In the data rows, the value 500 means zero.
Some points:
[806, 283, 588, 310, 432, 503, 627, 785, 445, 226, 371, 621, 596, 520, 371, 360, 349, 590, 697, 514, 575, 285, 312,
 621, 554, 276, 320, 486, 352, 442, 473, 428, 617, 628]
[379, 608, 618, 531, 496, 549, 462, 410, 736, 459, 607, 644, 591, 661, 531, 325, 377, 409, 361, 485, 732, 305, 570,
 566, 627, 414, 536, 518, 391, 459, 355, 433, 393, 733]
[574, 537, 393, 467, 547, 592, 610, 171, 381, 590, 559, 287, 524, 603, 314, 435, 406, 372, 552, 513, 317, 373, 416,
 750, 482, 350, 336, 407, 564, 556, 507, 556, 620, 580]
[598, 241, 515, 188, 378, 381, 510, 323, 555, 687, 554, 274, 521, 293, 673, 771, 451, 394, 268, 547, 530, 394, 923,
 599, 468, 479, 359, 419, 566, 386, 450, 599, 597, 440]
[546, 424, 684, 859, 367, 269, 649, 569, 220, 453, 505, 172, 886, 275, 550, 540, 543, 248, 401, 386, 792, 608, 422,
 416, 517, 328, 543, 613, 626, 476, 185, 632, 596, 718]
[627, 551, 448, 512, 538, 424, 544, 313, 540, 475, 739, 630, 409, 658, 499, 501, 420, 343, 063, 469, 549, 559, 351,
 314, 544, 393, 489, 373, 725, 293, 514, 272, 476, 367]
[512, 596, 570, 426, 588, 632, 539, 478, 529, 552, 572, 625, 690, 507, 584, 519, 624, 482, 591, 453, 449, 472, 441,
 382, 719, 475, 265, 661, 651, 443, 598, 622, 395, 445]
[737, 545, 563, 485, 465, 477, 428, 516, 494, 838, 640, 445, 413, 497, 554, 326, 574, 617, 561, 566, 549, 407, 573,
 329, 459, 351, 501, 490, 563, 594, 495, 464, 348, 593]
[562, 424, 283, 376, 509, 508, 404, 679, 446, 470, 193, 746, 539, 493, 398, 306, 561, 379, 502, 729, 423, 527, 788,
 474, 364, 359, 425, 606, 509, 691, 527, 388, 357, 729]
[556, 599, 409, 593, 688, 683, 452, 734, 304, 616, 551, 694, 496, 256, 720, 580, 656, 749, 216, 284, 594, 427, 421,
 626, 340, 664, 642, 671, 279, 342, 591, 566, 699, 703]
[380, 823, 769, 343, 618, 220, 576, 293, 122, 256, 324, 487, 118, 613, 317, 601, 660, 356, 548, 280, 640, 354, 602,
 514, 274, 522, 479, 210, 155, 605, 638, 575, 237, 000]
[657, 639, 563, 500, 294, 539, 523, 495, 551, 482, 359, 353, 571, 343, 491, 771, 553, 510, 307, 695, 286, 351, 123,
 772, 762, 470, 553, 215, 680, 684, 284, 452, 366, 386]
[415, 158, 773, 522, 466, 795, 499, 487, 476, 504, 636, 590, 733, 787, 810, 522, 627, 473, 542, 693, 416, 594, 497,
 684, 314, 435, 741, 421, 513, 503, 286, 548, 589, 339]
[571, 565, 617, 368, 451, 512, 407, 448, 424, 347, 386, 648, 315, 633, 570, 474, 547, 424, 790, 325, 228, 615, 535,
 247, 622, 687, 632, 751, 233, 486, 245, 346, 615, 751]
[656, 542, 594, 623, 409, 757, 390, 389, 397, 506, 406, 583, 534, 393, 482, 349, 495, 577, 516, 250, 627, 677, 735,
 662, 513, 615, 607, 547, 809, 533, 507, 508, 457, 469]
[350, 751, 205, 446, 434, 159, 259, 641, 409, 653, 426, 323, 305, 210, 820, 301, 000, 371, 595, 380, 380, 803, 240,
 558, 188, 715, 173, 690, 516, 574, 642, 547, 497, 207]
[669, 586, 314, 690, 584, 545, 608, 757, 555, 447, 613, 415, 796, 476, 202, 670, 408, 296, 596, 659, 346, 821, 787,
 569, 324, 556, 650, 455, 383, 341, 476, 632, 375, 519]
[489, 339, 512, 563, 606, 570, 314, 369, 679, 751, 283, 581, 426, 578, 479, 566, 463, 389, 471, 487, 469, 641, 460,
 396, 521, 330, 626, 275, 326, 554, 707, 552, 661, 630]
[322, 467, 202, 607, 454, 562, 577, 603, 462, 531, 498, 475, 448, 402, 582, 409, 495, 838, 393, 366, 427, 483, 430,
 255, 691, 321, 509, 342, 539, 560, 101, 696, 578, 345]
[406, 530, 579, 311, 192, 734, 610, 260, 613, 354, 204, 325, 417, 417, 280, 385, 465, 411, 405, 569, 213, 338, 425,
 266, 100, 679, 473, 336, 349, 479, 738, 460, 427, 502]
[266, 115, 244, 795, 420, 107, 108, 448, 532, 171, 614, 362, 524, 423, 248, 398, 659, 442, 580, 170, 209, 443, 425,
 551, 453, 414, 354, 552, 147, 119, 623, 100, 236, 327]
[438, 568, 602, 398, 722, 396, 756, 636, 731, 576, 277, 373, 443, 532, 587, 494, 582, 591, 447, 380, 352, 570, 492,
 721, 620, 350, 742, 589, 595, 368, 517, 525, 465, 518]
[371, 441, 590, 455, 523, 516, 957, 499, 375, 598, 666, 578, 399, 571, 394, 473, 457, 454, 370, 551, 589, 636, 625,
 558, 556, 822, 336, 592, 316, 811, 572, 246, 420, 452]
[588, 481, 418, 491, 360, 573, 438, 627, 495, 561, 584, 564, 422, 612, 430, 509, 477, 444, 543, 535, 512, 504, 443,
 447, 739, 459, 745, 680, 448, 678, 643, 744, 471, 439]
[591, 435, 379, 401, 526, 591, 612, 471, 571, 451, 770, 401, 365, 403, 627, 508, 569, 428, 466, 503, 483, 473, 482,
 546, 470, 289, 535, 527, 614, 635, 669, 552, 506, 658]
[328, 544, 642, 643, 339, 426, 547, 811, 820, 618, 506, 535, 620, 677, 533, 522, 567, 415, 525, 279, 420, 376, 526,
 462, 602, 492, 275, 332, 736, 418, 615, 553, 701, 437]
[396, 524, 531, 165, 735, 616, 271, 506, 578, 537, 543, 499, 488, 224, 351, 424, 505, 531, 536, 571, 667, 488, 428,
 427, 684, 549, 621, 519, 562, 566, 253, 425, 557, 453]
[298, 544, 390, 389, 363, 492, 794, 331, 432, 506, 466, 761, 770, 692, 556, 577, 462, 547, 864, 586, 549, 368, 394,
 518, 499, 490, 673, 262, 441, 388, 726, 292, 497, 426]
[464, 601, 463, 691, 489, 275, 202, 353, 731, 363, 570, 491, 516, 556, 656, 342, 818, 676, 429, 808, 819, 785, 514,
 652, 630, 757, 347, 472, 463, 281, 537, 627, 799, 514]
[591, 622, 522, 379, 459, 618, 501, 400, 581, 595, 514, 459, 478, 585, 313, 719, 458, 810, 549, 501, 781, 592, 374,
 580, 441, 509, 547, 657, 499, 665, 490, 453, 302, 551]
[484, 447, 568, 637, 672, 238, 546, 405, 648, 401, 547, 672, 586, 391, 451, 542, 380, 757, 529, 615, 310, 461, 619,
 337, 474, 575, 462, 659, 722, 875, 621, 668, 590, 509]
[420, 489, 478, 430, 598, 550, 318, 645, 297, 334, 586, 369, 440, 868, 515, 699, 404, 595, 527, 521, 482, 442, 638,
 393, 483, 673, 518, 402, 608, 496, 704, 418, 481, 773]
[448, 477, 475, 906, 780, 693, 460, 647, 370, 592, 431, 518, 120, 352, 611, 582, 562, 580, 760, 830, 786, 327, 490,
 310, 465, 703, 486, 771, 619, 197, 211, 621, 572, 407]
Along one direction, these points spread out more than along any other. Take the direction at right angles to it along which they spread out most. Go by this last direction. For each point below, how far along it does it lie, from 0 to 99? The average is 50, and the first point in the table lies past the average. One standard deviation of the points above along it is 16.
[591, 622, 522, 379, 459, 618, 501, 400, 581, 595, 514, 459, 478, 585, 313, 719, 458, 810, 549, 501, 781, 592, 374,
 580, 441, 509, 547, 657, 499, 665, 490, 453, 302, 551] 60
[669, 586, 314, 690, 584, 545, 608, 757, 555, 447, 613, 415, 796, 476, 202, 670, 408, 296, 596, 659, 346, 821, 787,
 569, 324, 556, 650, 455, 383, 341, 476, 632, 375, 519] 49
[420, 489, 478, 430, 598, 550, 318, 645, 297, 334, 586, 369, 440, 868, 515, 699, 404, 595, 527, 521, 482, 442, 638,
 393, 483, 673, 518, 402, 608, 496, 704, 418, 481, 773] 54
[266, 115, 244, 795, 420, 107, 108, 448, 532, 171, 614, 362, 524, 423, 248, 398, 659, 442, 580, 170, 209, 443, 425,
 551, 453, 414, 354, 552, 147, 119, 623, 100, 236, 327] 18
[562, 424, 283, 376, 509, 508, 404, 679, 446, 470, 193, 746, 539, 493, 398, 306, 561, 379, 502, 729, 423, 527, 788,
 474, 364, 359, 425, 606, 509, 691, 527, 388, 357, 729] 55
[448, 477, 475, 906, 780, 693, 460, 647, 370, 592, 431, 518, 120, 352, 611, 582, 562, 580, 760, 830, 786, 327, 490,
 310, 465, 703, 486, 771, 619, 197, 211, 621, 572, 407] 18
[574, 537, 393, 467, 547, 592, 610, 171, 381, 590, 559, 287, 524, 603, 314, 435, 406, 372, 552, 513, 317, 373, 416,
 750, 482, 350, 336, 407, 564, 556, 507, 556, 620, 580] 65
[598, 241, 515, 188, 378, 381, 510, 323, 555, 687, 554, 274, 521, 293, 673, 771, 451, 394, 268, 547, 530, 394, 923,
 599, 468, 479, 359, 419, 566, 386, 450, 599, 597, 440] 56
[512, 596, 570, 426, 588, 632, 539, 478, 529, 552, 572, 625, 690, 507, 584, 519, 624, 482, 591, 453, 449, 472, 441,
 382, 719, 475, 265, 661, 651, 443, 598, 622, 395, 445] 53
